In the rows, 128 means zero.
The rows of Z fall into 4 groups, and each row is roughly a mix of its group's hidden directions.
Z, 140 rows:
[[118 157 110  94 152 112  85 122 155 133]
 [163 126 108 171 126  88 118 145 118 146]
 [128 140 134 117 136 143 141 123  68  89]
 [164 136  89 131 108 141 147 168 113 146]
 [128 102 132 155  86 113 123 123 169 156]
 [110 146 122 130 122 177 118 120  95  89]
 [125 184 120 100 117 139 158 119 102 139]
 [150 108 103 145 135 137 131 119 188 146]
 [172 140  94 129 160 101 119 123 103 112]
 [169 113 122 152 138 150 160 144 115 165]
 [117 139 168 103 151  83 131 143 154 126]
 [138 127 120 148 142 137 143 147  77  84]
 [135 121 136 139 105 107 149  73 103 105]
 [ 81 119 118 122 166 131 103 160 149 126]
 [ 91 161 129 122 124 105 115  85 153 111]
 [138 124 128 121 103  74 143  96 159 124]
 [145 152 130  86 145 138 150 135  98  90]
 [ 97 146 178 111 129 120  98 137 156 129]
 [107 113 135 131 105  94 140  95 169 102]
 [116 174 118  99 118 139 173 124 107 134]
 [143 152 134  77 157 143 142 141 110 101]
 [132 150 120 115 123 140 171  87 152  98]
 [ 99 143 132 167  90 113 120 166 118 122]
 [ 81 146 138 115 148 122 157  87 134 114]
 [143 147 124 104 123 133 162  75 125 101]
 [100 137 110 159 100 148 135 162  94 112]
 [113 182 117 110  96 118 157 129 111 134]
 [ 84 118 168 106 125 170 121 130 122 127]
 [173 142  89 143 121  89 133 118 140 118]
 [144 117 168  84 163 115 139 110 134 138]
 [114 103 121 168  95 116 117 118 161 158]
 [103  96 116 157  97 128 109 102 159 147]
 [109 164 144 104 133 152 166  94 144 117]
 [121 135 144 130 121 179 125 115  85  99]
 [ 86 112 161 109 102 163 143 147 125 130]
 [ 94 115 145 118 114 157 111  87 161 126]
 [141  79 132 139 153 132  85 136 148 113]
 [117 177 102 113  95 115 149 115 109 145]
 [116  93 157 158  93 128 111 117 149 155]
 [146  88 125 147  93 115 108 170 122 131]
 [110 130 120 134 153 174 103 160  95 131]
 [171 157 120 106 111 103 140  88 137 131]
 [ 84 123 167 110 114 167 140 115 134 123]
 [107 107 117 164 106 120 116 118 168 164]
 [145 135 136  93 130 150 134  67 138 126]
 [160  85 140 150 146 133  89 152 130 129]
 [171  90 120 146 141 148 128 166 125 144]
 [163 143 135 118  96  97 139  82 138 125]
 [127 141  99 128 148 152 150 109  76 107]
 [117 106 177 137 153 129 171 116 142 127]
 [173 125  84 128 112  95 135 143 118 113]
 [138  70 131 143 146 121  89 145 124 121]
 [ 94 109 168 101 117 162 153 119 138 131]
 [121 179 134 107 105 133 165 133 100 135]
 [165 150 145 112 106 105 136  82 145 129]
 [152 143 116  99 166 126 141 138  85 102]
 [112 167 139  92 107 129 106  91 109 117]
 [142  75 129 167 148 119 107 127 151 134]
 [147 158 135  92 158 138 139 138  96  95]
 [106 120 187 134 140 152 125  98 138 114]
 [132 136 119  84 156 140 153 150  92 105]
 [112 166  97  99  95 127 152 107 112 136]
 [148 137 110 120  86  89 139  98 153 118]
 [129 128 149 125 118 163 146 115  70 109]
 [117 112 125 169 107 121  93 105 160 152]
 [158 115 147 146 118 134 178 116  90 131]
 [140  66 128 145 145 127  93 136 135 123]
 [165 149 147 108 115 103 143  92 160 136]
 [167 110 118 141 119 128  78 162 134 131]
 [145 147 149 111 158 113 138 106 153  80]
 [127 126 134 122  99  86 132  93 170 114]
 [166 131  86 127 158  94 146 145 122 136]
 [104 130 119 122 131 101 142 155 182 153]
 [170 146 118 119  99 116 171 108 148 129]
 [128 114 141 152  91 117 111 128 176 158]
 [131 132 119 160 116  84 138 149 175 130]
 [135  81 155 170 143 118 108 131 149 128]
 [119 186 115 111 103 123 154 113 111 143]
 [ 87 115 171 118 102 162 142 120 131 126]
 [117 132  97 113 133 101 121 131 182 158]
 [ 81 124 170 125 130 167 126 129 109 130]
 [156 143 112 128 131 154 105 164  90 155]
 [104  96 118 143 164 109 154 138  88 126]
 [125 148  66 107 125  98 122 124 139 115]
 [168  94 113 142 126 130  91 149 103 148]
 [157 144 153 104 140  94 119  84 135 112]
 [115  86 109 157 107 116 101 134 145 162]
 [166 160 128 102 115 108 138  92 155 134]
 [ 98  84 140 164 116 131 119 158 106 126]
 [121 138 121  78 139 130  90  98 124 156]
 [ 92 109 139 138 149 140  85 167 124 138]
 [139  67 132 146 140 126  95 144 142 117]
 [ 90 123  92 127 108 102 114 111 151  95]
 [106 118 148 172  96 127 114 110 158 152]
 [167 109 116 150 129 133 127 183 119 145]
 [107  92 139 150 103 128 108 120 162 164]
 [150  88 136 155 156 128  89 139 153 122]
 [ 96 169 149 127 119 109 122  89 152 113]
 [113 134 163 123 128  89 124 143 178 141]
 [131 123 150 121 152  87 144 144 179 133]
 [165 120  89 145 148  88 133 146 125 149]
 [138 119 151 120 138 112 154 117 190 141]
 [125 143 128 163  88 140 100 111 169 120]
 [106 132 126 122 126 177 152 135  86 103]
 [143 127 149  78 148 134 115  88 107 140]
 [126 183 130 101 104 140 162 130 112 133]
 [118 126 127 133 134  94 151 151 187 140]
 [176 125 101 123 142  93 135 163 121 139]
 [113 165 132 101 121 139 174 114  96 135]
 [168 139  90 124  95 101 157 133 133 136]
 [113 172 107  98 107 136 166 113 113 135]
 [160 146 134 114 106 104 153  79 142 120]
 [111 135 154 121 171 176 149 135 142 124]
 [128 126 156 107 144 111  92 124 175 153]
 [ 87 150 174 127 129 162 127 109 137 125]
 [170  91 125 144 133 139 102 167 121 137]
 [109 128 105 124 124 165 141 139  71 118]
 [138 138 140 178 129 114 169 141 144 156]
 [162 136 146 134  88 127 149  82 118 116]
 [ 84 119 134 128 176 151 104 144 116 124]
 [178 112  96 136 110  91 113 140 124 125]
 [ 95 115 172 101 120 168 111 132 127 128]
 [116 133  82 172 115 131 123 162 131 109]
 [148 134 119 126  91 106 166  92 151 109]
 [106 106 121 164  83 124 120 106 157 142]
 [131 145 138 122 121  72 137 118 175 132]
 [138 107 110 104 152 112 161 128 166 162]
 [102 130 129 131 114 170 133 143  74 120]
 [161 160  84 136 149 101 129 119 117 107]
 [118  76 154 142 152 130 105 121 154 107]
 [112 142 137 126 129 167 133 131  83  85]
 [104 122 103 168 116 129 129 182 130 131]
 [120 170 149  93 145 146 105 112 142  99]
 [117 160 111 106 125 131 100  82 158 115]
 [132 119 136 163  98 107 131 120 175 159]
 [148  78 127 147 158 132  94 144 145 123]
 [117 100 128 165 104 116 108 121 161 166]
 [150 124 163  95 165 106 100 114 113 125]
 [138 137 122 123 139 119 155 129  71  89]
 [148  87 137 126 140 154 151 171 102 130]]
Each list below has four rows that fit no group; the rest each fit one group, if only roughly. Name those rows in the order they come.
  * J205: [125 108 128 159 126 153 136 134  67 120]
  * J928: [100 106  99 136 131 105  91 168 132 143]
  * J712: [114  76 123 137 143 124  95 161 150 129]
  * J621: [108 135  84 156 119 164 103 151 145 133]
  * J507: [176 145 124 126  87 108 117 107 101 132]
  * J751: [154 165 115 122 141 148 152 136  87  98]
  * J713: [ 86 109 151 109 135 166  93 120 135 139]
  * J545: [110 122  92 139  85 109  88 136 132 112]
  * J819: [146 162 147 106 125 157 128 113  81 108]
  * J233: [132 138 184  94 140 129 126  98 110 119]
  * J569: [133 134 143 108 123 151  81  95 157 104]
  * J203: [110 160 119 121 114 160 132 131  74 145]
  * J104: [157 122  93 158 121  90 141 147  98 128]
  * J487: [176 126  89 125 151  97 137 109 134 114]
  J712; J751; J819; J203
  * J99: [ 95 169 122  97 124 133 161 125 110 153]
  * J855: [172 127 150 145  98 156 161 139 117 143]
  * J59: [164  91 137 158 127 140 127 173 125 141]
  * J364: [116 170 120  85 104 136 100 124 140 151]
  * J784: [168 165  83 135 136 104 136 124 123 140]
  * J611: [113  90 133 161 118 119  95 124 149 165]
  * J149: [148 114 118 132 112  95 189 116 133 128]
  * J177: [114 130  77 127 123  93  93 145 109 127]
  * J271: [140 121 122 138  80  93 138  89 118 108]
  * J464: [127  86 153 121 121 129 137 164  83 122]
  * J68: [ 83 104 121 177 119 135 122 153 131 123]
  * J458: [170 107 106 132 126 125 108 179 118 141]
  * J706: [121 104 118 157  95 134 155 156 132 170]
  J99; J364; J784; J68
  * J628: [153 168  91 122 130  92 139 115 106 144]
  * J330: [166 136 136 130 100 123 172  89 121 119]
  * J390: [105 133 155 132 153 181 135 109 114 104]
  * J541: [ 69 115 164 124 133 139 118 102 125 124]
  * J714: [160 159  75 114 110 114 147 120 128 129]
  * J598: [127 126 140 110 131  73 146 100 164 123]
  * J348: [ 93 177 116 126 116 135 110  88 125 122]
  * J245: [165 150 138 118 113 112 132  73 111 119]
  * J737: [124  84 147 141 141 121  94 134 167 104]
  * J745: [104 113 117 143 109  97 102 127 174 154]
  J628; J541; J348; J745
  * J669: [187 135  88 119 120 114 139 114 124 116]
  * J773: [120 147 152 111 122 127 123  75 163 104]
  * J871: [164 125 154 101 161 118 127  83 136 128]
  * J27: [128 146 168 116 144 169 124 119 169 119]
  * J432: [112 107  93 136 164 137 151 173 120 136]
  * J532: [179 117 150 134 108 125 148 146 107 161]
  * J901: [151 107 125 155 125 150 109 183 111 135]
  * J113: [ 99  95 126 155 115 108 114 120 174 147]
  * J783: [153 144 151 122 101 132 145 101 181 129]
  * J497: [ 87 112 117 144 143 158 116 130  84 108]
  * J197: [152  89 142 173 136 121 103 140 149 143]
  * J585: [118 164 146 128 115  89 139  82 135 113]
  J669; J901; J113; J585
  * J269: [151 151 135 154 103  95 125 108 166 104]
  * J110: [127 149 128 105 120 118 134 106 192 116]
  * J734: [110 157 136  88 126 135 173 116 115 154]
  * J243: [ 99 121 157 138 141 144  95 100  89 112]
  * J804: [143 119 136  97 137 109 151  97 171 157]
  * J199: [190 108 132 136 119 117 106 142 131 156]
  * J798: [106 107 127 148  96 101 109 116 161 164]
  * J350: [ 95 106 139 150 117 160 148 155 164 112]
  * J92: [127  89 129 166 144 147  84 130 147 123]
  * J768: [103 179 110 100 121 116 115  96 127 114]
  J734; J199; J798; J92
  * J753: [162  85 118 126 156 145 102 148 104 140]
  * J664: [106 106 134 132  87 108 114 112 149 172]
  * J452: [163 107 120 127 106 142 121 171  95 151]
  * J528: [162 138 101 148 102 110 114 166 121 158]
  * J115: [ 87 125 169 119 116 155 161 146 131 141]
  * J791: [125 139 137 125 101 113 123  70 139  92]
  * J571: [138 122 113 101 140 108 125 109 175 170]
  * J544: [120  91 134 166 148 152  92 142 135 107]
  * J735: [103 104 150 141 173 150  94 146 133 118]
  * J672: [123 128 119 115 139 134 151 136  60 110]
  * J87: [135 159 101  81 122 108 154 118 101 128]
  J664; J544; J735; J87
  * J577: [ 98 174 115 117 113 151 169 137 116 135]
  * J892: [108 130 111 119 144 123  77 169 145 146]
  * J33: [116 136 115  87 122 135 156 118  76 143]
  * J526: [143  66 133 124 147 114 101 134 151 125]
  * J520: [143 142 115 112 136 149 129  97  82  89]
  * J399: [107 173 107 102 114 137 148  89 133 137]
  * J525: [179 130  79 121 137 116 143 133 108 133]
  * J781: [ 86 100 155 125  87 157 116 126 122 129]
  * J663: [ 96 114 159 107 121 170 102 106 123 108]
  * J858: [141 116 120 130  87 161 133 137  77 119]
  J577; J526; J525; J858
